(in the rows, 128 means zero)
A single turn carries every row of the set below to another of its rows. Some are shown first; where does it send the rows asked next?
roza: [109  94 150 101 128 120 110 158 142 128 135 104 124 123 140 106 102]
nopur: [151  93 134 104 109 138  96 112 115 145 109 161 142 129 123 152 102]
Dato: [131 146 130 105 126  81 109 121 142 151 109 135 134 126 147 171 128]
Mol: [143 163 168 119 141  92 137 148 161 131 130 134 126 138 134 145 136]
bof: [135 176 164 109 137 105 127 136 155 132 137 131 114 139 146 132 125]
Pobem: [122  98 138 150 131 131 114 119 124 130 133 113 127 139  70 131 136]
Kirip: [117 122 141 118  97 133 139 132  97 127 129 138 119  92 159 129 105]
zamu: [141 132 170 147 145 125 139 147 151 117 146 120 118 145  93 121 140]
rel: [151 116 123 131  97 117 129 125  82 120 153 119 113 103 152 129 118]
nebib: [146 129 171 131 138  97  91 109  87 112 129 147 150 110 124 132 112]
siz: [134  97 156 123 115 150 125 100 104 133 113 127 126 125 102 106 100]
Vopu: [156 112 139 129 120 106 105 161  74 122 154 132 101 109 132 124 114]
tupin: [130 150 139 123 124 112 108 125 114 147 118 174 130 154 125 174 139]
Sez: [172 130 143 128 105 108 114 134 126  99 146 142 149  96 117 156  96]
zor: [163 114 130 124 127 100  79 108  84 128 129 133 120 109 133 154 116]
nudi: [169 120 158 129 122 136 143 127 118 120 136  97 120 142 128  93 122]
geb: [125 116 136 155 124 144 101 129 116 129 130 129 135 140  69 119 128]
pono: [127 106 140 117 117 141 128 162 109 122 131 169 125 117 164 131 109]
Lal: [165 153 137 122 101 103 123 122 117 123 121 124 133  90 155 155 113]
pagas: [144 130 168 155 146 129 140 147 146 115 143 124 120 142  99 116 140]
likup: [130  90 149 118 153 114  95 118 109 114 138 130 141 150 154 113 123]
pab: [130  89 152 135 131 144 125 164 140 128 130 139 122 132 134  90 121]
luv: [131 145 129 104 127  81 112 121 145 147 111 138 139 133 137 175 128]
fetol: [143 138 151 122 108 131 151 160 153 119 122 129 126 102 152 119 105]
katif: [115 107 114 121 123 104  96 104 121 146 111 124 135 131  95 165 123]
der: [122 102 107 122 120 105  94 105 121 149 114 126 131 126 101 165 122]
dil: [147 148 131 139 110 116 144 162 134 133 149 110 100 152  98 134 137]
Givaf: [126 116  99 120 113 107  84 119 118 147 119 131 131 132  88 152 110]
mem: [143 108 151 134 121 119 104 176  88 134 139 161 127 120 149 115 130]
Dubu: [183 145 164 102 126 107 118 167 129 132 131 109 113 132 141 126 111]
zuv: [145 162 167 120 147  98 138 150 160 126 128 135 121 136 142 144 131]
meso: [151 172 152 130 116 101 120 167 125 141 132 149 115 141 106 162 135]
fak: [105 123 128 134 112 128 139 122 118 147 134 107 100 154  99 118 135]
Namar: [140 146 165 145 145 147 131 140 145 108 148 132 121 152 108 116 132]
los: [ 98 120 127 115 129 128 119 102 110 144 118 149 107 158 111 152 122]
Bipir: [136  79 147 133 142 122  78 133  94 137 129 140 115 130 117 109 123]
Volu: [135 153 115 102 114  83 100 118 141 155 125 131 131 137 144 155 124]
Fodi: [124  96 137 153 130 131 112 122 121 132 131 117 123 131  69 127 130]
tuv: [169 132 154 101 105 106  88 151 122 160 110 145 144 123 147 150 121]
Kegi: [142 117 141 128  83 115 123 158 152 131 142 110 155  99 134 122 118]

Sez -> Kegi
rel -> Kirip
Now find these:
pagas -> Fodi
siz -> nopur
fetol -> pab
zamu -> Pobem
dil -> fak
Namar -> geb

A single turn carries every row of the set below to another of its rows. Some are shown first; where does it send the rows asked next?
Daga: [ 97 115 136 124 132 137 127 112 134 172 159 119]
berep: [119 112 118 134 133  93 129 132 150 130  98 116]
Nitig: [ 70  96 145 109 142 122 129 109 137  74 141 132]
nok: [138 131 148 139 130 132 111 143 105  98 123 119]
Ketu: [129 114 144 105 137 128 112 143 146  98  96 136]
dop: [ 91 114 153 121 140 139 124 114 126 160 166 134]
kiz: [ 62 112 157 125 143 135 111 114  86 133 133 128]
nal: [ 84 124 166 117 150 156 101  99 108  94 135 104]
Zerog: [ 96 113 107 144 126 116 126 127 101 151 112 118]
pefo: [ 63 107 136 112 154 118 120  89 154 125 110 102]
zer: [119 111 115 120  97 121 130 130 131  94 132  90]
Rotek: [112 117 121 137 138 144 132 118 128 163 158 130]
niza: [107 116 140 134 147 146 128 120 120 152 165 145]
pivom: [118 123 163  93 127 153  98 129 130  94 110 110]
pak: [104 115 134 104 148 121 121  94 129 112 184 122]
kug: [ 83 117 156 112 155 155 111  95 121 100  90 112]
vame: [128 121 126 114 138 121 123 109 120 112 181 122]
nir: [ 84  96 143 100 109  94 130 125 150 102 131 108]
badib: [125 118 143 122 126 118 119 135 130 120  75 115]
gep: [ 98 118 131 147 140 136 118 132  78 126 127 137]
soza: [103 109 124 102 142 102 128  97 144 126 174 119]
Kiso: [107 107 117 104 150 135 121 114 164 105  88 124]
midaf: [ 85 106 146 111 149 120 121 108 147 122  75 117]
noze: [127 114 118 110 132 102 129 112 136 125 173 119]
fetaf: [ 94 117 137  92 139 159 106  99 148 102 102  95]
Dunad: [ 60 108 133 123 130 114 118 110 110 158 118 108]
lisor: [105 110 117 128 131 148 131 113 116  66 143 115]
gumi: [123 128 153 123 133 154 109 123 105  99  91 108]

berep -> nok
midaf -> badib
Now find these:
Rotek -> niza
Ketu -> pivom
nir -> zer
Dunad -> Zerog
pak -> soza

A single turn carries every row of the set below to another of its rows. Some are shown first; where does it send the rows asked next?
nibut: [118 140 111 148 121 130  79  91 130 114 159 127 121 122  95 122]
fufa: [141 116 114 144 182 154 110 122 118 129 107 118 144 140 135 138]
nodi: [122 116 110 125 114 124 125 106 135 138  92 149 119 139  79 106]
bod: [114 138 107 150 120 133  90 102 131 123 166 139 115 131  86 113]
Tik: [111 102 124 119 115 116 130 103 135 134 102 162 124 152  97 107]
zug: [142 119 106 149 182 159 116 129 119 137 109 121 138 141 124 132]
gat: [113 153 148 129 108 101 115 155 134 128 115 100 140 107 135 113]
Reni: [114 157 139 133 107 106 121 164 134 137 116 104 133 109 121 107]
banip: [136 140 119 108 135 145 125 145 114 124 136  89 119  98 129 155]
sifil: [132 108 116 144 182 154 123 131 119 135 119 136 141 156 137 129]
Por: [131 139 109 112 135 152 141 162 117 138 146 106 110 109 114 140]
zomo: [123 111 129 117 116 112 105  82 131 118  84 135 135 131 107 126]
pelez: [119 124 122 106 136 146 153 164 118 137 159 124 112 128 130 134]
fesal: [103 143 152 127 109  99 130 164 136 133 129 121 137 125 138 103]
bigeg: [105 123 126 141 123 122  88  91 131 111 172 146 126 142 113 119]
Vofe: [128 121 113 123 113 121 109  93 133 129  81 133 125 125  85 119]
kamo: [135 108 120 142 183 151 115 122 119 128 114 128 146 149 143 136]
puz: [137 114 107 147 181 159 124 135 120 140 116 132 136 151 125 126]
kame: [112  99 136 114 116 109 118  88 134 121  97 154 134 148 114 119]
kede: [106 144 156 125 109  96 120 156 134 126 122 110 143 118 145 112]
ledaz: [112 131 123 143 122 123  76  85 130 107 162 131 128 129 110 127]
Biz: [115 116 139  99 138 137 143 150 116 123 159 121 124 129 153 146]
Dakaz: [108 150 142 131 107 106 132 170 137 140 125 116 131 120 124 100]
gan: [106 127 116 145 121 128  96 103 133 121 174 150 118 143  98 110]
meku: [126 126 137  99 139 136 126 137 115 114 145  99 128 111 154 158]

fufa -> puz
gat -> Dakaz
banip -> pelez
Now find these:
kame -> Vofe
nibut -> gan

A single turn carries every row of the set below to another of its rows. Some are shown first; where does it send the rows asked next?
Bino: [142 149 119 145 105 149 123 119  98 130 163 138 158 147 127 128 131 100
 168]
nor: [150 153 146 179 134 128 172 116 126 151 129 127 126 159 142 153 106 125
 121]
gen: [108 127 132 125 105 130 122 141 140 130 173 131 120 155 127 115 160 121
 111]
rimu: [141 139 114 151 114 102 126 124 103 123 155 141  92 167 144 143 137  66
  96]
subit: [117 155 111 126 124 138 110 111  89 153 179 138 142 136 143 146 100 114
 170]
nebof: [ 73 157 124 135 155 118 128 151  99 129 144 143  89 141 157 159  87 117
 116]
teko: [ 67 164 129 137 155 127 126 138 115 142 136 148  87 142 144 145  94 106
 114]
gemup: [124 140 133 166 160 109 135 153 101 122 157 122 156 165 166 158 124 138
  98]
sezo: [ 97 141 142 140 141 125 138 158 139 130 138 121 108 168 146 141 124 123
  75]
disa: [ 84 149 111 112 115 131 110 128  99 135 176 148  99 128 135 132 112 109
 158]
luf: [119 131 150 176 164 107 146 144 108 111 157 136 149 147 163 150 134 143
 107]
Tipil: [137 142 111 145 108 104 120 116 100 128 160 148  89 159 141 141 134  61
 112]
Remad: [107 141 130 130  92 150 136 123 119 129 179 155 124 147 127 113 137  88
 153]
tep: [141 154 120 150 115 142 119 110 104 141 157 122 145 150 120 109 117 116
 166]
ledi: [ 90 153 149 163 150 132 163 156 117 120 135 149 112 165 158 153 103  98
  93]
zez: [145 139 132 174 132 130 139 149 108 109 150 127 168 168 144 136 148 118
 117]
suvet: [118 148 145 180 158 127 142 153  94 121 136 152 139 153 163 184 105 113
 114]
solu: [ 97 137 134 123 104 142 126 125 132 129 173 155 119 137 123 111 154  99
 141]
ziz: [137 163 117 151 169 109 147 120 112 143 129 115 110 142 150 148  98 151
 133]
gopa: [101 154 130 151 159 121 124 135  86 147 157 148 128 140 169 185  82 123
 132]
fov: [117 131 114 117 100 127 122 144 122 120 179 117 126 155 133 112 150 125
 121]
varok: [128 144 108 102 136 107 140 104 103 117 166 149 102 137 166 143 128  72
 114]
Foval: [140 142 113 143 124 126 122 129 102 129 179 112 169 162 142 119 143 129
 136]
leno: [135 137 137 187 144 113 133 141 107 111 154 126 154 161 139 118 149 133
 121]
zesa: [122 149 141 148 126 143 121 118 100 161 151 147 114 133 143 172  76 115
 161]
Siku: [141 128 125 142 132 107 131 116 116 138 178 141 120 121 143 147 146 156
 158]
Zak: [114 159 132 151 131 146 123 124  87 144 150 161 129 132 146 176  89  96
 166]
Kagep: [ 76 161 136 143 131 143 141 129 101 136 155 174 100 136 143 147  93  81
 147]
zuso: [104 139 127 141 142 115 139 167 121 114 148 114 117 168 154 140 126 134
  80]
lol: [122 171 134 189 156 118 162 102 103 144 132 149 117 142 137 139 103 113
 149]
Bok: [133 143 117 154 122  99 128 125 100 126 147 148  84 164 150 153 126  65
  95]
valal: [116 132 158 184 157 114 135 149 102 130 149 154 124 145 162 181 107 133
 117]
Batip: [161 132 129 140 137 114 146 126 130 144 152 111 121 144 151 157 124 162
 125]
vuko: [ 75 150 121 122 120 132 110 121 116 140 171 156  99 129 124 119 130 104
 149]
kot: [130 148 113 147 117 103 122 117  94 131 153 153  82 157 145 151 122  59
 108]
zatum: [118 159 112 154 166 102 133 108  96 137 156 143 110 119 142 137 119 145
 165]
lumod: [112 130 147 135 120 138 146 151 149 120 149 132 126 164 139 126 150 114
  89]
popan: [126 145 139 184 129 115 150 100 106 142 167 168 123 127 133 138 136 117
 166]
res: [138 140 108 103 134 106 143 108 109 111 168 140 110 145 165 136 138  78
 104]
Reka: [ 68 163 132 130 139 141 130 123 114 136 146 167  96 129 133 133 109  90
 144]
peku: [110 139 153 150 151 127 136 129 102 145 152 152 121 126 166 189  83 130
 137]
Lapo: [135 140 115 110 144 102 147 115 110 109 161 139 107 147 171 146 133  79
  92]
nifip: [128 156 125 126 120 148 127 103 102 152 158 130 135 132 138 139  90 117
 171]
Gizag: [122 134 141 151 112 138 157 152 134 113 158 130 137 175 142 118 147 105
  97]
Sosi: [125 146 113 108 148 104 145 112 103 115 159 147  99 141 172 151 120  76
 101]
Zalag: [ 83 157 145 144 154 135 150 148 131 129 123 143 101 156 150 149 104 104
  92]
zali: [154 128 152 174 109 125 160 113 130 149 164 146 132 145 139 152 140 131
 139]
Nar: [138 147 124 151 135 126 135 118 108 118 161 114 164 150 133  99 140 129
 143]

Bino -> gopa
zesa -> luf
Now find these:
rimu -> varok
teko -> lumod
ziz -> zali
Kagep -> zuso

